One turn sends every row of this set to another row. A few are shown first. Where does it send the rows asked after them?
Vidaf: 25 8 -43 25 8 5 -18 6 -7 -5 -5 -14 -5 13 14 8 -12 -13 24 8 9 -15 -2 -4 25 -17 26 -12 17 -15 12 9 29 -20 -3
sabin: -4 -3 -16 7 -17 -11 -14 -18 -18 1 0 -25 -2 -20 34 -10 13 5 8 0 28 -18 2 -1 17 -3 42 -3 6 -55 12 -16 30 -27 -29
ded: 18 1 -20 17 -4 -13 -17 -4 -27 -2 -5 -16 -17 -4 30 -5 2 -32 1 -10 6 -25 5 -4 11 12 42 1 3 22 -9 -24 -4 -28 -12
kekev: -8 12 -2 24 -18 -18 -20 -22 9 -1 3 -24 2 -5 39 0 -5 3 11 -9 28 -15 13 -17 -2 -14 21 17 19 -22 -24 -13 28 -36 -11
sase: -3 -13 -16 1 -6 -16 -1 -1 6 -32 -13 -27 -4 -9 21 -20 -31 -16 -13 4 2 -15 -18 0 15 -5 30 -7 -5 -21 18 -23 4 -22 -2
ful: 3 2 -16 10 -17 -29 -3 16 0 -23 3 10 -7 -4 42 6 -2 -35 -2 -1 11 -33 32 -10 8 6 43 -10 17 -8 0 -18 40 -10 -15
Katim: 3 -4 -4 3 -18 -2 -8 3 -2 -18 -30 12 -2 3 10 -7 -11 -1 -24 -20 4 0 22 8 -1 1 6 -24 8 -9 24 -13 27 -39 -10
rek: 54 -6 -15 11 -10 -24 -8 26 -9 -33 -3 -8 -24 1 31 8 0 -21 0 -12 6 -26 -6 15 0 -3 20 8 -11 -28 -15 -13 27 -16 -5
Led: 19 32 -28 22 -1 -1 -16 -3 -14 -22 -14 14 -3 -7 33 7 -15 -23 -12 0 14 6 -10 -15 4 -7 34 -14 21 -18 33 -13 24 -28 2
pigas: -1 6 -19 -22 -20 -6 -1 24 -9 5 17 6 -24 11 26 -12 -24 -28 -9 -11 13 -14 12 16 6 -2 24 -8 5 -34 15 -24 35 -15 -16
Degiv: 14 12 -2 0 -6 -8 -13 -2 -6 -4 -25 -5 -5 13 32 3 -4 15 -18 -5 -1 -23 20 -20 9 -31 16 -4 3 -3 20 -25 29 -9 -2
govi: 26 4 -21 20 -3 -21 -1 -16 33 5 -10 13 -6 -15 -4 3 -25 -39 14 0 6 -28 7 19 8 12 35 5 10 -37 2 -18 16 -26 -13
Maf: 16 19 -22 17 -2 -13 8 -7 11 19 -7 -7 15 14 23 13 -29 8 -13 6 17 11 -2 11 18 -9 34 -26 7 -17 -11 -45 36 -20 -8
Bebef: 25 5 -10 6 -16 -18 4 -9 -33 -11 -15 24 25 -18 6 -5 -7 -19 6 -7 -17 -21 11 6 -1 -11 31 2 5 -38 -2 -18 31 -41 -20
Fubup: 13 2 -7 -6 -16 -17 -8 0 13 4 -10 -20 -6 14 52 4 -15 4 -1 -18 27 -11 4 31 3 -16 32 8 8 -54 5 -24 46 -28 -18
Doke: 27 11 -17 9 -22 -19 -9 -28 -7 12 -12 -13 -15 -4 15 -3 -22 -10 -9 -28 37 -8 -17 22 19 -17 21 -1 -6 -52 -4 -31 16 -4 -12
rabe: 27 -10 -5 36 -6 -28 7 3 2 -11 13 0 -16 34 12 0 -13 -24 -22 2 3 -10 21 2 12 -12 23 5 4 0 -7 -31 11 -23 -5
niz: 28 7 -13 19 -15 -6 -3 2 -18 -10 15 6 -17 -21 15 -25 -11 -44 -7 -3 15 -2 -8 12 16 6 15 7 -3 -26 -29 -3 32 -34 -17
kep: 14 5 -13 14 3 -14 -13 2 -56 1 2 -13 -10 -3 69 2 -9 -12 -10 2 16 -23 8 -3 2 0 33 -2 2 -30 1 -19 22 -19 -2
bozu: 25 2 6 -11 -13 -11 -7 -4 0 -11 -34 5 18 -22 34 9 -13 -23 -25 6 -1 -19 10 22 7 -4 38 3 -7 -19 -18 -37 24 -30 -23
Neso: 43 14 -15 19 -18 -15 6 1 -15 8 -4 10 -15 11 16 2 -16 -26 -10 -15 -4 -23 5 -2 37 5 47 1 -27 -12 9 -13 33 -16 -6
gik: 50 11 -18 37 15 -16 7 -27 -10 -4 -25 -7 -3 -5 22 19 1 -6 3 1 15 -20 30 9 -1 -7 6 1 2 -14 -13 -15 33 -28 -25
Vob: 26 10 -21 18 31 -31 -6 -9 4 2 -4 8 -5 12 16 10 -24 -18 10 -13 -9 -7 19 9 0 -5 38 -8 7 -39 19 -26 21 -57 -11
vipat: 27 9 1 35 2 -6 -21 4 -10 29 13 14 -4 1 26 6 -8 -13 -22 -11 13 -25 31 -4 19 14 32 6 2 -22 -4 -15 42 -43 -11
Kega: 27 4 -10 23 -2 -16 -11 -5 11 3 -13 -7 -3 -12 27 -1 -6 22 -2 -10 -1 -18 0 14 -8 -34 32 -2 0 -61 -18 -8 5 -16 -10
Von: 12 -6 -3 34 -15 -19 1 -2 -16 8 21 -25 -33 10 18 -15 -21 -9 14 -12 6 -24 13 -6 -5 -2 8 -10 27 -21 -5 -11 19 -29 -16
Reni: 17 6 6 21 -1 -13 -9 -3 -6 0 -5 -8 -28 -12 31 5 -25 -28 -30 -30 22 -13 13 10 -9 0 14 2 -26 -33 -8 -45 17 -18 3
Zonus: 32 20 -26 15 -1 -9 -8 -19 -29 -19 -30 0 -24 12 13 1 -23 -7 11 -13 10 -11 8 0 -5 -22 15 -24 20 -16 -13 -37 20 -40 -17
Gur: 37 18 -44 1 1 -22 7 -13 -5 4 -8 0 3 -4 27 -19 -18 26 0 -1 7 -13 -22 9 15 1 30 7 -3 -35 -2 -22 24 -28 -18
ruv: 1 -1 -16 18 -8 6 1 7 20 1 -9 -18 20 -22 19 -1 -23 8 10 -22 13 -13 20 9 7 -12 42 -22 0 -36 -4 -6 42 -22 -26
tuke: 21 26 -23 18 -10 -23 -1 -17 1 1 2 -3 16 2 28 -6 -11 -14 -23 -9 32 18 -3 19 20 -11 13 33 3 -26 -13 -15 34 -23 -11
vukip: 12 6 -27 3 6 -12 -8 -7 10 -10 -8 3 23 -36 35 -19 9 6 -1 -5 44 -14 7 -2 -1 3 24 -6 4 -7 0 -15 27 -25 -11
renir: -3 11 -16 21 -7 -1 -11 -19 13 13 -18 4 -1 -1 17 -13 -6 -5 6 4 27 10 -4 7 -10 -15 26 -6 12 -8 -16 -21 -8 -9 -4
demaf: 18 -11 1 14 -6 -16 -15 -8 -2 -23 -11 -5 16 -19 24 11 -36 -22 -3 -26 5 -20 -12 -1 -10 -4 22 -15 -5 -23 1 -5 5 -49 7
Litu: 10 -6 -8 23 -10 -5 4 6 -1 -12 -10 -14 -34 1 19 14 -5 -22 -7 -18 8 -33 30 11 -9 5 43 -8 -24 -28 17 -9 8 -16 -27
sopop: -1 6 -18 15 -7 -11 -30 -18 4 26 6 -14 4 -2 0 1 -4 -4 -8 -15 31 5 16 4 38 2 19 -3 6 -16 -14 -17 22 -36 -17

sopop moves to -> tuke
ded moves to -> rabe
demaf moves to -> Katim
Where do these go?
Degiv moves to -> Vidaf
Gur moves to -> Kega
vipat moves to -> niz

